Each named move below is a turn or a mirror, shown by a few rows before and after it. Which moves, in which order, take the first row of each later pair to the second? The first pair is answered.
S:
[ 12  15  -5 -43 -50   9  27  19  11] -> [ 35 -17   7 -25 -10 -15  32   6  38]
[ 15  19 -15   6   0   3   8  -5 -21] -> [ 19  10  -8   7  16  -8  12  -5 -10]
[ 19 -28  18  18  -9  -3 -12 -20  53] -> [-15   9  10  -5 -56  38 -22   2  18]
[  7   7  27  74  31  26  18 -23  30] -> [-23  35  13  63 -12  62   6 -10   4]
K:
[ 22 -50  -4 -35  76 -70  35   7  -2] -> [ 97 -11 -33  11   4 -61  29 -14  -5]
[-13   7  27 -55 -42  -4  15   0  37] -> [ -7  13  25 -55 -47  -6   9  -4  42]
[ 21  43 -22  32 -27   0   6  20 -36] -> [-50  16  -9  -9  34  -1  17  38 -37]
[ 48 -26  38  33  43   5  39 -30  31] -> [ 46 -28  34  29  44   2  36 -28  35]
J:
[ -2   4 -47  -3  13  19  -2   9 -50] -> [ 28 -11 -25  41  38   3   7   1 -22]
[ 60   8  45  83 -11   1  23 -30  49] -> [ 68  36  33 -55 -69 -31  27 -14  15]
[-10  21  37 -14  -7 -23  15  -1  10] -> [-36  34  29  -9 -14   4   0  -5 -12]
Then:
Each pair is 2 to 3 moves apart.
[ 98 -41 -35 -11  14 -46  -3 -28  11] -> [-25 -22 -28  79  41  54 -36  -6 -16]
K S J
[  1  16  70  17  26 -42  53   4  12] -> [-14  65  49  45 -36   9  26   7 -12]
K S J
[ -7  19  -5 -19 -48  46 -30 -19  11] -> [-17 -23  14 -57   4   7 -21 -18  22]
K S J
[-44  20 -13 -15  24  27  -4  28 -34] -> [-45  25   0  23  18  39   3  21 -22]
J S
[ 54 -15  -3 -26 -28 -30 -10 -23  32] -> [ -1  14 -24  24 -44  38 -38 -13   3]
S J
[-39   0  47  -6  25 -46  47  36  64] -> [-79  37  36  37  10  10  29  41  39]
S J
[-22  24 -35  10 -44  45 -35  10 -10] -> [-26  -2 -57 -12 -15  33 -42   5 -21]
S J J
[-13 -21 -14  48  18  35 -38 -19  14] -> [-42  13   7 -51 -20  20 -18   6 -10]
J S K
[-35 -21 -30 -54   9  -1 -34  10 -32] -> [-12 -35  -9 -69   9 -28 -14  11 -21]
J J J
[-77   2  -8  22  30  18  -7  -5 -13] -> [-66  33  -5 -47 -15   4   6  11 -22]
S J S
[ 22  30 -14 -32 -68 -12  -1   4   8] -> [  7 -37  15 -41  24 -45  11   5  38]
S K
[-39 -13 -19  13   7  48 -29  -6  -6] -> [-24   5 -12 -50 -34  21  -9   1  -7]
S J S
[-65 -37  66 -30  84  -5  26  15  40] -> [-99  12  63  12  45  51  13  28  15]
S J S
[ 72 -10 -28 -20 -14 -50  16 -12 -19] -> [  9  18 -52  47 -26  34 -21  -5 -42]
S J
[-43 -42   5 -83  39 -27 -33 -16  54] -> [ 22  37 -40 -41 -95  -3 -34 -31  29]
S K
[-10 -63  15   0  70 -38   6 -14   9] -> [ 46  17 -18  76 -45   7 -12 -34 -10]
K S J
[  2 -46 -82  -3 -23  16 -68 -27  -6] -> [ 44 -52 -54 -31 -17 -28 -40 -38  25]
J J
[-69  19  -1   9  34  81 -45  12 -15] -> [ 61  10 -18  82   4  32 -25 -18  40]
S K
[ 12  49  -4 -26 -68 -33  19  27 -31] -> [ 56  22   2  -1 -45 -70  36   6   5]
K S K
[ 38 -71  31  -5   3 -13 -23 -40  91] -> [ 14 -70  19  38   7  17 -39 -39  88]
J J J
[ 80  -3   7  -6 -23 -46  19 -13  29] -> [  5   6 -28  77 -27  51 -34 -10 -19]
J J
[ -9 -43   3  11  46 -25 -18  -6  -3] -> [ -9  17 -19   7 -41  17 -33  -1 -41]
S K
[ 21  42  -3 -21 -34  14  17  14 -36] -> [ 29  46   5  21 -36  23  15  14 -25]
J J S
